One turning vector, and how many steps it has turned
The counts run from 0 to 465.
[124 107 161 133 119 130 128 110 149 134 147 104 125 147 129 162 183 127
 114 116  78 150 127 131 104 165 153 145 133  98  89 111 201] : 420
[128 133 100 110 133  64 122 125 114 124 149 157 141 179  88 136 148 133
 112 144 134 180  80 145 136 114 100 141 130 162 149 160 145] : 395
[116 134 133 104 135 140 148 156 136 155 105 162 126 127 103 148 122  91
 111  75  79 112 140 155 102  68 122 124 141 141  80  98 152] : 176
[122 145 103 120  99 140 116  77  64 120 115 116 147 126 105 155  95 124
 158 114 139 106 143 114 105  73 187 104 135 148 104 115 108] : 359
[142 149 121 106 119 131 154 140 149 105 129 109 132 116 119 169 150 113
 141 104 105 182  73 180 101 167 164 128  93  84 127 125 105] : 337
[116  86 110 138 137 124 148  76 105 145 119 143 138 115 110 125 137 115
 120 104 127  91 167 110 159  67 180 115 131 143  67 114 159] : 364
[136 121 124 146 143 107  94 136  74 160 161 124 132 194 120 127 106 122
 106 116 125 149 153 102  86 126 103 138 142 182  93 140 167] : 310
[132  85 119  83 144 149 149 137 132 142 163  98 130 138 137 154 208 129
 138 144 106 129  87 134  83  98 149 104  97 114 109 128  93] : 240
[163 145 121  88 156 136 139  88  89 153 120 141 136  89 141 109 112 124
 136 108 118 116 107 190 109  88 171  78  98 183 122 137 138] : 97
[141 114 103 103  62 110 124 131 105 138 141 149 152 151 130 136 116  73
 150  77  84 134  86 113  86 126 118 138 127 103 133 147 130] : 349
[106 172 109 127 150 117  90 110  71 125 142 113 131 175 103 141 133 173
 122  82 127 120 161 137 112 143 142 114  69 121 126 149 121] : 114
[114 122  96 138 142 119  96 154  77 140 126  82 132 154 132 158 156 142
 118 120 133 175 136 112  84  97 118 100  92 150  96 136 132] : 312
[145  96  78 158  79 120 113  95  74 121 134 141 142 135 141 136 103  97
 142  89 133 134 107  97 103 142 168 126 120 143 122 134 100] : 351
[ 69 113 150 155 141 100  75 159  74 104 160 149 134 173 128 107 172 124
 106 105 135 118 155 106 122 139 142 102 103 127  95 135 142] : 119
[ 97 102 171  88 127 132 102 106 144 132 128  82 133 150 128 121 111 123
  87 120 121 170 125 103 123 130 179 110 163 165  92 112 165] : 225
[126 146 104 124 134 106  87 140 103 110 176 141 151 162 111 122 116 131
 110 145 172 171  92 146  99 122 155 117 113 164 161 141  86] : 393
[142 110 109 156 164 149 144 126 128 173 128 156 119 138 116 146  78  96
  72  65 128 111 134 161 112 110 144 110 161 166 113  74 125] : 179
[129 117 154 100 111  89 147 169 159 127 159 118 119 162  99 105 116 133
  42 110  68 151 150 131 100 120 136 136 116 128 111 125 150] : 28
[152 109 117  94 137 124 171  69 126 146 120 180 127 126 120 100 119 117
 112 100  93 103 115 160 163  97 154 125 162 192 103 130 148] : 95
[160 164 127 138  87  82 122 135  89 116 127 117 123 116  99 132 140 100
  82 124 123 187 151 154 113 105 125 162 111 129 111 140 195] : 214
[137 123  64 110 159 126 174  97  98 152 127 129 114 126  85 143  75  99
 146 111  93 149 127 156  97 106 109 138 129 169 126 131 142] : 450
[134 142 127  41 128  84 166 149  94 118 125 108 125 152 126 100 124 140
  96  76 108 147 125 136 130 125 142 137  96 128 124 153 117] : 299
[ 99 166  93 132 137 133 143 128  97 112 102 123 130 135  91 161  82 109
 175  68  96 166 114 148  90 130 134 124 116 126 108 111 115] : 261
[106 156 153 101 170 116 157 177 151 128 133 131 145 137 111 152 145 168
  98 113  70 118 115 164 120 117 149 106  73 142 112 109 138] : 379
[174 141  70 159 127  89 153  85  86 144 172 152 155 135 124 126  99 115
 150 112 115 118 104 111 116  77 113 109 135 164 148 143 158] : 7
[106 154 114 159 112  86 109 160  85 128 162 131 113 178 110 118 163 145
 119  90 109 121 141 143  83 115  85 109 147 141 126  96 138] : 121
[140  85 133  97 120 108 158  85 152 127 164 106 126 153 123 147 134 107
 150 144  65 164  87 111 127 164 157 153 114 132 116 156 177] : 150
[149 116  93 161 113  95 136  86  87 136 181 157 156 139 128 114  92 111
 155  84 137 108 112 105 142  73 140 114 147 178 139 129 133] : 6
[118 111 110 145 152 161 114 139 113 151 112 143 133 129 124 128  92 103
  86  62 138 116 154 162 121  91 175  94 144 152  88  92 103] : 178
[159 105 117 200  75 127 118 111 122 150 137 166 155 134 106 162 111 109
  85 111  95 129 100 125 126 124 151 122 143 158  97 105 121] : 82
[141 128  92 154 154 116 109  93 120 158 150  97 114 197  96 147 147 149
 116 147 110 177 134 148 123 104 104 115 172 150 105 107 133] : 319
[127 145 154  94 113  90 128 163 135 131 126  88 118 157 117  79 127 157
  50  97  70 148 144 137 100 126 147 101 113 105 102 136 119] : 29
[117 147 143  87 136 131 106 156  63 110 145 119 151 150 127 158 109 144
 119 103 144 159 152 126 104 139 158 147  68 172 114 156 138] : 304
[ 96 131  96 168 171 118 109 102 130 124 112 129 132 128 122 153 115 129
 118  95  97 124 153 154 130 116 166  95  47 111 119 158 156] : 460
[146 164 103 159 118 105 140  90 128 157 129 123 119 124 143 129 126 149
 111 137 100 134  82 148  85  86 189  65 136 115 110 132 120] : 278
[152 161 136 157 101  98  88  98  67  86 150 116 140 127  79  94 103  94
  94 122 169 149 161 148 143 123 160 137 120 153 115 123 157] : 212
[112 108 125 130 173 125 174 137 142 125 137 103 129 128  99 121 115 133
  79  91 126 101 155 128 141  83 185 102 108 121 104  88 111] : 372
[ 74 136 118 142 143  81 129 127 137 135 136 126 122 130 115 107 131 122
 128  97  59 107 133 146  82 110 131  81 105  87 134 122 175] : 463
[113 101 144 104 107 134 127 141  90 149 163 116 132 143 122 115 134 127
 123 123 132 100  55 104 109 155 187 103 130 138  64 102  83] : 431
[138 162 160 110 133 140 105 151 141 125 140  92 193 125 121 120 139 104
 124  94 146 179  98 159 151  79 147  98 138 135  96 112 144] : 135
[158  57 125 136 143 150 135 110 117 156 190 100 106 144 131 156 177 128
 115 154 136 113  97 138  88 143 154 118 137 163 126  99 123] : 238
[100  93 137 116 129 143 134 142 126 145 120 176 122 120  97 159 131  78
  98 101 110 110 148 140 106  86 152 145 153 149  80  75 167] : 175
[133 168 135  74 132 110 127 146  70 138 136 121 131 151 106 144 114 150
 127 106 113 155 140 137  90 139 127 144  88 179 135 157 156] : 303
[142 111 105 114 165 144 136 100 101 142 181 141 121 151 105 146 169 103
 136 153 158 111  93 160 139 161 158 163 100 133  92 119 123] : 246
[102 143 103 130 136 109 164 142 100 116 128 153 109 149  96 144  80  87
 159  75  93 176 118 137  84 149 115 148 157 123  97 113 124] : 260
